Where one turn sends some rows of the set: a few examples, then the rows asked
fafim: [  5   5  -6 -16  -5  -8   6   2  -8  -4 -12 -13  12  -5  -6   0   6 -12
   5]
teko: [  3   4 -12 -12  -6  -7   1   2  -8  -5  -7 -10  19  -4  -3   1   7 -13
   8]
vez: [  2   8 -11 -13  -4  -8   1   3  -8  -6 -11 -11  17  -4  -5   0   6 -11
   6]
riso: [ -4  -4 -14  -7  -6   0  10  10 -19  11  17   4  -2 -10  17 -12   1   1
   8]
vuzi: [ -3 -10  -9  -7  -9 -12   7  19  -9  10  13  13  -6 -11   8  -7   3  11
  13]
bosen: [ -2  -5  -4  -7  -4  -9  14  13  -3  10   5   7  -9 -20   2 -11 -10  14
  15]
tosa: [  7   1  -8 -15  -6  -6   6   2  -8  -5  -7 -13  13  -5  -2   3  10 -14
   8]
gosum: [  5   9 -12 -11  -4  -8   5   2  -7  -6 -11 -14  15  -7  -4   0   4 -10
   9]
solik: [  3   3  -6 -17  -6  -6   4   3  -7  -5 -10 -11  13  -4  -5   3  10 -14
   5]
fal: [ -5   5   2 -10  -3   3   3  18   6   1   3  11 -11 -12  -1 -10 -10  11
  -1]
Tuz: [ -3   3  -5  -8  -5   0  -2  25   2  -1  11  14 -12  -6   8  -3   3   9
   0]
bagoz: [-14  10 -13 -13  -4   1   3  19 -11   5  10  14   0  -3  16  -4  10   1
   1]
Ful: [-10   3  -8 -11  -6 -11   3  25  -1   5   4  19  -6  -8   5  -2   7  13
   6]
laf: [  6   4 -12 -11  -5  -7   4   1  -8  -6  -6 -14  17  -7  -2   1   4 -12
  11]
seran: [  2  -4  -1  -5  -5  -3   6  12  -5   7   8   5 -12 -13   0 -18 -12  11
   2]
Fiz: [-15  20  -6 -15   3   5  11  16  -2   4  -4   9  -3 -11   8  -9  -5   6
  -1]
der: [  5  -5  -8  -3  -8  -6   1  19 -10   5  17   7 -13  -7   8 -10   1  10
   2]
neza: [  8   3  -8 -14  -5  -8   7   2 -10  -4  -9 -16  11  -6  -4   1   8 -12
   7]
zelog: [ -5   7  -6  -9   1   4  17   6 -10  10   3  -1  -4 -19   9 -18 -13   6
   8]
mipu: [ -9   8  -2 -12  -2  -8  11  20   4   5  -3  13  -9 -16   0  -6  -5  17
   9]

vuzi goes to Ful
fafim goes to neza
laf goes to teko
And these:
seran goes to der
zelog goes to riso

Where one turn sends some rows of the set: a few examples, then the rows asked
moko: [ -4   6   5  15  -4  -9 -11  -8   3  19  -8  25  19  -3  -1   1  15  -7
  10   4 -23 -19]
sosom: [-11  12  14   7  -6 -16  -4  -8   1  13   1  16  15   7   1  -3   4  -5
  13   4 -24 -21]
numur: [  8   6   0  -5  -4   6 -20  -8  17  13  -1   0  18  21  12  -5  -6  -6
  12 -10 -15 -11]
kogin: [ -7   3   5   7   0 -11  -9  -7   3  15  -9  20  10  -1  -5   6   1  -7
  18  -3 -24 -32]
gobu: [ -8   9  15   1  -8 -14  -5  -1   1  11   0  13  15  11   0  -8   4  -5
  13   6 -23 -24]
Binil: [  7   9  -5  -4   0   6  -4 -17   7  10  -4  -1  15  -6  -6 -14  22 -11
   3   4 -10  -8]
kevas: [  1   3   4   3  -6  -1 -19 -10  14   4   3  -9  13  16  10  -6  -8 -17
  10   0 -12 -14]
Farip: [ -4   4   7  11  -4  -9  -9  -1   4  16 -11  23  22  -2   1  -4  19 -11
   6   7 -22 -19]
nipig: [ 10   0 -13  10   4  -7 -21  -7  19  15   0  -4  18   7   2  10  18  -9
  13 -19  -5 -21]
Rim: [-11   7  13   1  -6 -16  -5  -4  -1  11   1  15  14   9   3  -6   3  -9
  15   5 -23 -20]
gefu: [ -5  -3   6   5  -4 -11  -9  -1   6  13 -14  17  10   1  -7   4   4 -11
  17  -3 -22 -34]
Zel: [ -4  -2  -9   0   5  -1  -5 -15   6  19 -11   3  16   4   1  -5  25  -3
  -2 -10  -6  -1]
tek: [  2  12  -4  -9   3  -3  -1 -10  12  11   1 -12  21   1  -1 -10  20  -2
   6   0 -15   0]
kulon: [ -5  -3   4   6  -1 -10  -8  -2   1  13 -11  20  10   0  -3   3   3  -9
  23  -4 -22 -31]
pifir: [  5  20  -6  -2   2  -5   1 -12  17  16   2  -3  18   0   1  -9  23  -7
   5 -13  -4  -6]
kes: [ 11   2   4   3   3 -14 -13  -4  19   5  -7  -4  21   6  -5  17  18 -10
  15 -21  -7 -18]
dorev: [  3  -6  -4   0   8 -11 -12  -8   6   8 -13  -3  13  10  -5  11   7   1
  11 -22   1 -20]
Sozof: [  9  -7   5  10  10  -4 -15  -9  21  10  -2  -3   8   0   0   6  14   0
  14 -23  -6 -23]
Saku: [  1   1  10  -6   4  -6 -23 -19  15  10   8  -4  12  13  11  -6  -3  -7
   4  -7 -10 -14]
tad: [  3  12  -9 -12   0  -4 -17 -15  15  14   2  -4  15  13   8  -4  -8 -13
  10 -10  -7 -18]
Zude: [  0   9  -7 -14  10   2  -2 -16  13  15  -1   2  18  -1  -2  -9  25  -9
   3  -8 -16 -10]
mog: [ -2   3   6  11  -7 -11  -8  -5   0  16 -10  24  19  -3  -1  -2  19 -10
  11   5 -21 -15]
fen: [  2   1  -5  -9  -2   0 -16  -8  17   9  -5 -14  12  12   4  -1 -11  -9
  16  -8 -16 -12]
pil: [  8   8   7  -3   5  -1  -7 -21  16  16  -6   4  15 -10   0 -10  19  -6
  -2  -8  -5  -4]
Zes: [ -6   5   3  -2   1  -5 -10  -8   7  10  -3  -4  18  22  13  -8  -4   1
   4 -12  -5  -5]
nomut: [  9  -3  -9   8   6  -7 -16  -2  18   7 -12  -9  23  -3  -1  13  18  -8
  13 -12 -10 -11]
feb: [  8  -1  -1  11   9  -7 -10  -2  14  -2  -6  -8  16  -4  -4   8  16 -10
  17 -13  -6 -26]

nomut goes to tek
Sozof goes to pil
Zes goes to dorev
And these:
nipig goes to pifir
feb goes to Binil
moko goes to sosom
numur goes to kes
Farip goes to gobu
mog goes to Rim

Where one turn sends some rows of the set: a few examples, then the rows asked
mibeb: [  0  -1  12   0   1  10   7  -4  -9  -5  -1   2  -9  -8  -5 -17  -4  10
   5   2  -6 -11  -1]
nosi: [ 16   0  -3   4  -6  -5   1  -4  -9  21  -6  -1 -11  -1  11 -20   8 -17
   2  -6 -11  -6  -3]
bula: [ -1  -2   9  -5   3   4  10  -1  -2  -3 -13   1  -7  -7  -9  -3 -10   0
  10   2   3 -15   0]
rere: [ 15  -4  -4   3  -3  -8   5  -2  -6  18 -11   4  -6  -2   6 -14   6 -24
   2  -6  -6  -7   0]
soki: [ 15  -5  -2   5  -3  -6   5  -3  -8  17  -8   6  -5  -2   7 -18   8 -22
   0  -6  -9  -7   0]
kigor: [ 16   1  -5   2  -6  -7   1  -3  -7  22  -9  -2 -11   0  10 -16   5 -19
   4  -5  -8  -7  -3]
dimu: [  3  -4 -11  -7   9   3  -8 -11  -8   5  -1   1 -20  -1   3   0   0  14
  -5 -10  -3   5   9]
Bam: [  2 -11 -10  -6  12   2  -3  -9  -6   0  -3   8 -14  -3  -2   1   1   9
  -7 -11  -1   4  12]
Pupi: [  8   7  -3   5   6  11   6   8   8  -1  15 -12 -12  -5   3  -4  10 -12
   3   9  -6   7   2]
miki: [ -1  -4  12  -2   4   7  11  -2  -6  -7  -7   5  -5  -8  -9 -11  -6   4
   5   1  -1 -13   1]
lino: [  8   5  -2   6   7  11   7   9   9  -2  15  -9 -10  -6   1  -4  11 -14
   2   8  -6   6   3]
Luru: [  6  14 -10 -10   1 -13   1  10 -12   0   0   4  10   7   5  -4   4   0
   2   3 -16   7  -2]
fude: [  2 -10 -11  -7  12   0  -3  -8  -4   1  -7   7 -14  -2  -2   6  -2   6
  -5 -11   2   3  11]
Mon: [  0   8   7  -6  -3   7   2  -4  -6   3  -8 -10 -17  -5  -2  -9 -10  10
  12   3  -2 -13  -4]
lut: [  8   9  -4   3   5  10   5   9  10   1  13 -14 -14  -5   3  -2   9 -13
   5   9  -5   6   1]
dubik: [  6  13 -10 -11   2 -14   2  11 -11   0  -1   5  11   7   4  -2   4  -1
   3   3 -15   7  -2]
ded: [  7   8  -5   3   5   9   6   9  11   1  10 -14 -13  -5   2   1   8 -16
   5   9  -3   5   2]
tedo: [  6  14 -11 -11   1 -14   1  11 -11   1  -1   4  10   7   4  -2   3  -1
   3   3 -14   7  -2]
gunu: [  3  -8 -10  -5  11   3  -6 -10  -8   2   0   5 -16  -2   0  -2   2  13
  -7 -11  -4   5  11]
vud: [ 15  -3  -2   5  -4  -5   3  -3 -10  18  -5   3  -7  -2   9 -22   9 -18
   0  -6 -11  -6  -1]
gep: [  6  14 -10 -11   1 -13   1  10 -11   1   0   3  10   7   5  -3   4   1
   3   3 -15   8  -3]
zif: [  3  -3 -13  -9   8   1  -8 -10  -5   6  -4  -1 -21   0   2   4  -2  12
  -2 -10   0   4   8]
Fepu: [  0   5  10  -3  -2  10   3  -5  -9   0  -1  -6 -15  -6  -2 -16  -6  13
   8   3  -7 -11  -3]
dol: [  6  13 -10 -11   1 -13   2  11 -11   0   0   5  11   7   4  -3   4   0
   2   3 -15   7  -2]
vapus: [  2  -6 -13  -9  10  -1  -5  -9  -3   5  -7   2 -18  -1  -1   8  -3   8
  -2 -11   2   3  10]
Fov: [ 15  -2  -5   2  -5  -8   4  -2  -6  21 -12   0  -9  -1   8 -13   5 -23
   4  -6  -6  -7  -2]
Dom: [  7   6  -4   3   7   8   8  10  11  -1  10 -11 -10  -6   0   2   8 -18
   4   9  -2   5   3]
fir: [  7   4  -3   5   7  10   8  10  11  -3  12  -8  -9  -6   0  -1  10 -17
   2   8  -3   5   4]
Guza: [ -1   5   6  -7  -1   4   6  -2  -2   1 -13  -6 -13  -5  -5  -2 -12   3
  13   3   3 -14  -2]
gil: [  6  15 -10 -11   1 -14   1  11 -11   1  -1   3  10   7   5  -2   3   0
   3   3 -15   7  -3]

lino goes to fir
gil goes to gep
mibeb goes to miki
And these:
vud goes to soki
dimu goes to gunu

Where one turn sends some rows of the set: a few examples, then the rows asked
luk: [ -4  -1 -14 -16 -12   2  17   4   9  -5  -7  15  -8  -2   2   7  -4  -5
  -9  -5   0  -4 -19   7  -5  -5  -2]
suto: [ -6 -14   9  13 -16  -8  -5  -3  -3   1   8   5   2   2  -6  -9   3  -3
 -18  -5 -14  -3 -13   1 -13 -12   2]
Bop: [ -7 -13   1 -16  -1 -13  12  -7   4   0   4  17  -3  -9   0  -6 -12   6
 -20   9  -8   1 -12 -11   3 -18 -12]
Met: [ -9 -13   3 -15   1 -14  10  -5   1   1   5  15  -5 -16   2  -6 -11   6
 -21   8  -5   0  -9 -11   5 -15 -10]
fim: [ 15 -10   4  -2  -5   2   4  -4   5   6   4  -3   0  -5 -13   3   5 -16
 -12  -7 -14   4   4  -9  -7 -11  -7]
pob: [  6 -29  -1 -10   5  -3  11   2   6 -13  -6   9   5  -4  -9  -3  -2   9
 -21   9   7   4   7   8  13 -10  -3]
dedat: [  4 -12   4  -6   0   3  18   5   1  -9 -11   7   9  -1   5   5   3  10
  -6  13   8   3  -6  17   7  -2  12]
kirut: [  9 -28  -2  -8   3  -2  10   2   7 -13  -6  10   6   0  -8  -1  -1   9
 -20  10   7   5   4   8  14 -13  -4]
das: [ -1 -13   2  -9   3   2  21   4   0  -9 -12   7  10  -3   3   2   2  10
  -8  12   6   0  -4  17   5   1  11]
pak: [-12  -9   9   3  -8  -3   8  -3  -9   1   5   7  15  -1  -2 -10   3   3
 -11   1 -15  -5 -17   7 -12   1  10]
Maso: [ -3 -12   2 -15  -4 -12  10  -6   7   0   4  18  -2  -4   2  -4 -10   7
 -19  10  -6   3 -16 -11   5 -22 -12]
rikin: [  2 -13   3  -8   2   2  19   5   0  -8 -11   6   9  -4   5   4   3  10
  -7  12   8   1  -4  16   6   1  12]
fur: [  4 -12   3  -7  -1   3  19   4   3  -9 -11   8  11   2   5   4   2  10
  -7  13   7   2  -8  17   6  -3  10]
tugi: [ -8 -15   8  12 -14  -9  -2  -5  -2   0   7   6   2   2  -8 -10   3  -4
 -18  -5 -16  -5 -11   1 -14 -11   1]
savo: [  8 -16  -7  -2  -7   7   2 -12   8 -17 -10   1  -1  -6  -7  10  10 -11
 -12   2   5   7  -1 -11   0 -17   9]
Zede: [ -8 -14   9  13 -14  -9  -4  -3  -4   1   7   5   2  -1  -7  -9   3  -3
 -19  -6 -14  -5 -10   0 -14  -9   3]
fogis: [ 11 -12   3  -5  -4   2   9  -7   7   5   3  -2   1  -3 -16   1   3 -15
 -13  -8 -17   4   4  -8  -9  -9 -10]
mulap: [ 11 -12   3  -4  -4   1   8  -6   6   5   4  -4   1  -6 -14   1   3 -16
 -14  -8 -16   3   5  -8  -9  -8  -9]
pok: [ -4 -10   5 -12   0 -14   5  -2  -1   3   6  14  -6 -17   5  -4  -9   6
 -20   9  -2   1 -10 -12   8 -17  -8]
nira: [ -9  -9   9   3 -10  -3   9  -4  -6   0   4   9  16   5  -3  -9   3   3
 -11   2 -16  -3 -21   7 -12  -2  10]
Mam: [ -8 -14   8  12 -16  -9  -3  -4  -2   0   7   5   3   3  -7 -10   3  -3
 -18  -5 -15  -4 -13   0 -14 -12   1]
pabu: [ -7 -13   9  14 -15  -9  -5  -3  -4   1   8   5   2   0  -6  -9   4  -4
 -18  -5 -14  -4 -11   0 -13 -11   3]
relu: [ -2   2 -10 -11 -10   2  10   9   3  -2  -6  12 -12 -13   6   9  -2  -5
  -8  -6   6  -5 -14   5   0  -2   1]
Bar: [  9 -27   0  -7   4  -3   8   4   5 -12  -5   9   4  -5  -7  -1  -1   9
 -20  10  10   5   7   7  14 -12  -2]
fofom: [  0 -20 -11  -8  -5   5  11 -17  11 -20 -12   3   2  -3 -13   6   6 -10
 -15   0  -1   4   0  -9  -5 -13   6]
bidag: [  2   2 -11 -11 -13   3   9   9   6  -3  -5  14 -11  -7   7  10  -1  -5
  -8  -4   5  -3 -18   5   0  -6   0]
daki: [ -6   0 -12 -14  -8   1  14   7   3  -3  -7  12 -11 -13   4   7  -3  -5
 -10  -7   3  -6 -13   5  -3   1   0]
mela: [  1 -10   4 -12  -5 -12   5  -3   5   1   6  16  -4  -6   5  -2  -9   6
 -18  11  -3   5 -16 -11   7 -24 -10]
bebad: [-10 -14   8  11 -14  -9  -2  -3  -3   0   7   6   3   0  -8 -10   3  -4
 -19  -6 -16  -5 -10   0 -15  -9   1]
mutu: [  6 -18  -9  -6  -8   7   6 -15  12 -19 -11   3   1  -1 -10   9   7 -11
 -12   2   1   7  -3 -10  -3 -18   7]
naf: [ -4  -6  12   7 -13  -2   1  -1  -7   2   6   7  14   3   1  -6   6   3
  -9   3 -11   0 -21   6  -9  -5  12]
befi: [ -1 -15   1 -10   1   2  23   3   2 -10 -12   8  10   0   2   2   1  10
  -7  11   4   0  -5  17   3   0  10]
kape: [ 10 -27   0  -7   3  -2   8   3   6 -13  -6  10   4  -2  -7  -1  -1   9
 -20  10   9   6   5   7  14 -13  -3]
mesom: [ 13 -11   2  -4  -6   2   7  -6   8   5   3  -2   1  -1 -14   2   3 -16
 -13  -7 -16   5   2  -7  -8 -11  -9]
lim: [  2 -14   1  -9   0   3  22   3   4 -10 -12   9  11   3   3   3   2  10
  -7  13   5   2  -8  17   4  -2  10]
Kog: [  1   0 -13 -12 -14   3  12   6   9  -5  -7  15  -9  -2   5   9  -3  -5
  -8  -4   3  -3 -21   6  -2  -7  -2]
popam: [  0  -9   5 -10  -3 -12   2  -1   2   2   7  15  -6 -12   6  -2  -8   6
 -18  10   0   4 -13 -12   8 -21  -8]
mavo: [ 12 -10   4  -3  -4   2   5  -5   4   7   4  -3  -1  -7 -13   2   4 -16
 -13  -8 -15   4   6  -8  -7  -9  -8]
Zomek: [ -7  -2 -14 -16 -10   1  18   5   6  -5  -8  14  -9  -8   2   5  -4  -5
 -10  -7   0  -7 -15   6  -5  -1  -2]
Goz: [ -3 -20 -10  -9  -2   5  11 -15   7 -19 -12   1   0 -11 -12   5   6 -11
 -16  -1  -1   2   4 -10  -5  -9   7]
sabef: [  7 -29  -2 -10   4  -3  11   2   7 -14  -6  11   5  -1  -9  -3  -2   9
 -20  10   7   5   5   8  13 -11  -4]
toze: [-10  -8  11   5  -8  -3   5  -1 -11   3   6   6  13  -5   0  -8   4   2
 -12   1 -12  -4 -16   6 -10   0  13]
Vil: [  5 -15  -6  -2  -4   6   1 -10   4 -16 -10  -1  -2 -14  -6   9   9 -12
 -13   0   6   5   4 -11   0 -12  10]
taran: [ -6  -8  10   6 -13  -2   5  -3  -5   1   5   9  16   6  -1  -8   4   3
 -10   3 -14  -1 -23   7 -10  -6  11]
Pefi: [ -6  -6  12   8 -10  -3   1   0 -11   3   7   6  13  -3   1  -7   6   3
 -10   3 -10  -2 -18   6  -8  -3  13]
zoku: [ 15 -11   3  -2  -6   2   5  -6   7   6   4  -2   0  -2 -13   3   4 -16
 -12  -7 -15   6   2  -8  -7 -12  -9]
livu: [  7 -28  -1  -9   6  -3   9   4   4 -13  -6   8   3  -6  -7  -2  -1   9
 -20   9   8   4   7   7  14 -10  -2]
Bupu: [ -1 -17  -7  -6  -1   5   6 -12   3 -16 -11  -1  -2 -16  -9   6   8 -11
 -14  -1   3   3   7 -11  -2  -9   9]

Bar goes to kape
zoku goes to mesom
Zomek goes to daki
And these:
fofom goes to Goz
mela goes to Maso
taran goes to nira
rikin goes to dedat

Where one turn sends some rows of the set: a few examples, then the rows asked
lek: [  7 -10  -3   1  15  12   2  12  -3   9 -11   8  24  -2  12  -3  -2   9]
rok: [-11 -12  -2   0  -4  10  -2  14  -8   0  -9  12  28  -3  10   2   3  11]
gipo: [  6 -10  -7  -1  15  15   5  19   5   8 -12   8  22  -5  15  -6   0  20]
vun: [ -5   4 -12  -2   0  10   3  37  -3   1  21   5   3 -15  13   4   9   9]
lobid: [ -2   7  -5  -3  13  -4  12  16 -13  -5  12   0  16  -4  14  -1  -5  27]
kolo: [  0  -8  -9  -3   9  -1   6  20  -7   7 -18  -5  20  -7  15  -3   2  16]
lide: [  2   2 -10   3   2  14   3  29  -7   5  24   9   4 -12   9  10   9   2]
zomov: [ -6 -18  -5   0   0  21   2  24  -2   3  -6  13  18  -1  13   6  10  24]
bazop: [  4  -9  -7  -1 -11   1  -3  12   3   3  18   3   3 -11   8  -9  -2   4]
roba: [  4   4  -2   1  17   3  11   9 -14  -2  17   6  17   0  11   3  -6  22]
Vopa: [  7 -15  -8  -2  13   6   7  23 -10   9 -15  -4  13  -3  14   4   6  17]
nenen: [  5   0  -4  -2  18   3  13  18 -17  -3  15   1   9   1  13   6   0  28]
lor: [  8 -15  -8  -1  -8   9  -1  18   6   5  20   3  -4  -9  10  -5   3  11]
pasiv: [  3 -10 -11  -3 -12   0   1  19   6   3  16  -2  -2 -14  11  -8   2  12]
vosik: [ -6  10 -12   1  -3   6   2  28  -1   2  21   7  12 -19  11   1   4   3]
gop: [ 3  5 -6 -1 17  6 13 17 -5 -2 16  6 15 -3 14  1 -4 33]
kevi: [  8 -15  -7   0 -10   1  -1  14  -3   5  18  -1  -4  -8   8  -2   3   4]
bafi: [ -4   5  -7   0  -1   4  -1  27 -12   1  21   5   7 -12   9   6   6  -4]
dedid: [-11 -11 -11   1  -8   8   6  22  -3   4 -11   5  25 -11  13   5   8  25]
tam: [ -2 -19  -6   5  -3  11   4  16 -15   7  -8   7  20  -2   8  14  10  14]

lide goes to bafi
nenen goes to roba
lek goes to kolo
And these:
bazop goes to pasiv
dedid goes to zomov

Where one turn sends some rows of the set: a few examples, then the rows asked
pas: [ -7   3  -3  -2 -12  -3   1   1   1  12 -10  10  -7  -5   6]
Mim: [-11   3   2  -6 -14   3  -5  11  -4  10   6   6  -5  -9   5]
Tari: [ -1  10  10  -6  -8  -3   0   5   1   6   2  -2 -17  -6   3]
gup: [-4  0  4  2 -9 -4  3  1  3 17 -9 11 -7 -5  7]
keged: [ -2 -10  -1   8  -2   7   0   0   8  -4  -5 -20   8   0  -3]
tiba: [10 -5  6  6  9  4  7  9 -6 -3 11  0 14  4 -9]
ropaf: [  9  -5   7  -3  10  11  -5 -14  -7  -6   2  10   0  -3 -11]
dipe: [  2 -10   5  -8   9  12  -9 -11   3  -7   2   9   0  -6 -12]
geza: [-13   2   1  -7 -13   1   0   7   0  12   9   3  -1 -12   6]
Gumok: [  0   8   5  -4 -11   0   1   7  -2   7  -2  -2 -17  -6   8]
fozop: [12 -3  6  8  9  9  4 10 -8 10  7  2 11  6 -7]
Mepum: [  4 -18   6  -2   9   9  -1  -8   2 -10   4  10   7  -5  -8]
rafe: [  7  -2   3  14   4   7   3   6 -10   8   3  -2  17   7  -7]
lom: [  2 -14   6  10   2   3   0   1   8 -12  -5 -13   8   2  -6]
tafiv: [ -4 -11   2   7  -3  11  -6  -6   3 -10  -1 -18   7  -4  -4]

Tari goes to gup
dipe goes to fozop
And these:
pas goes to Mim
tiba goes to lom
rafe goes to tafiv

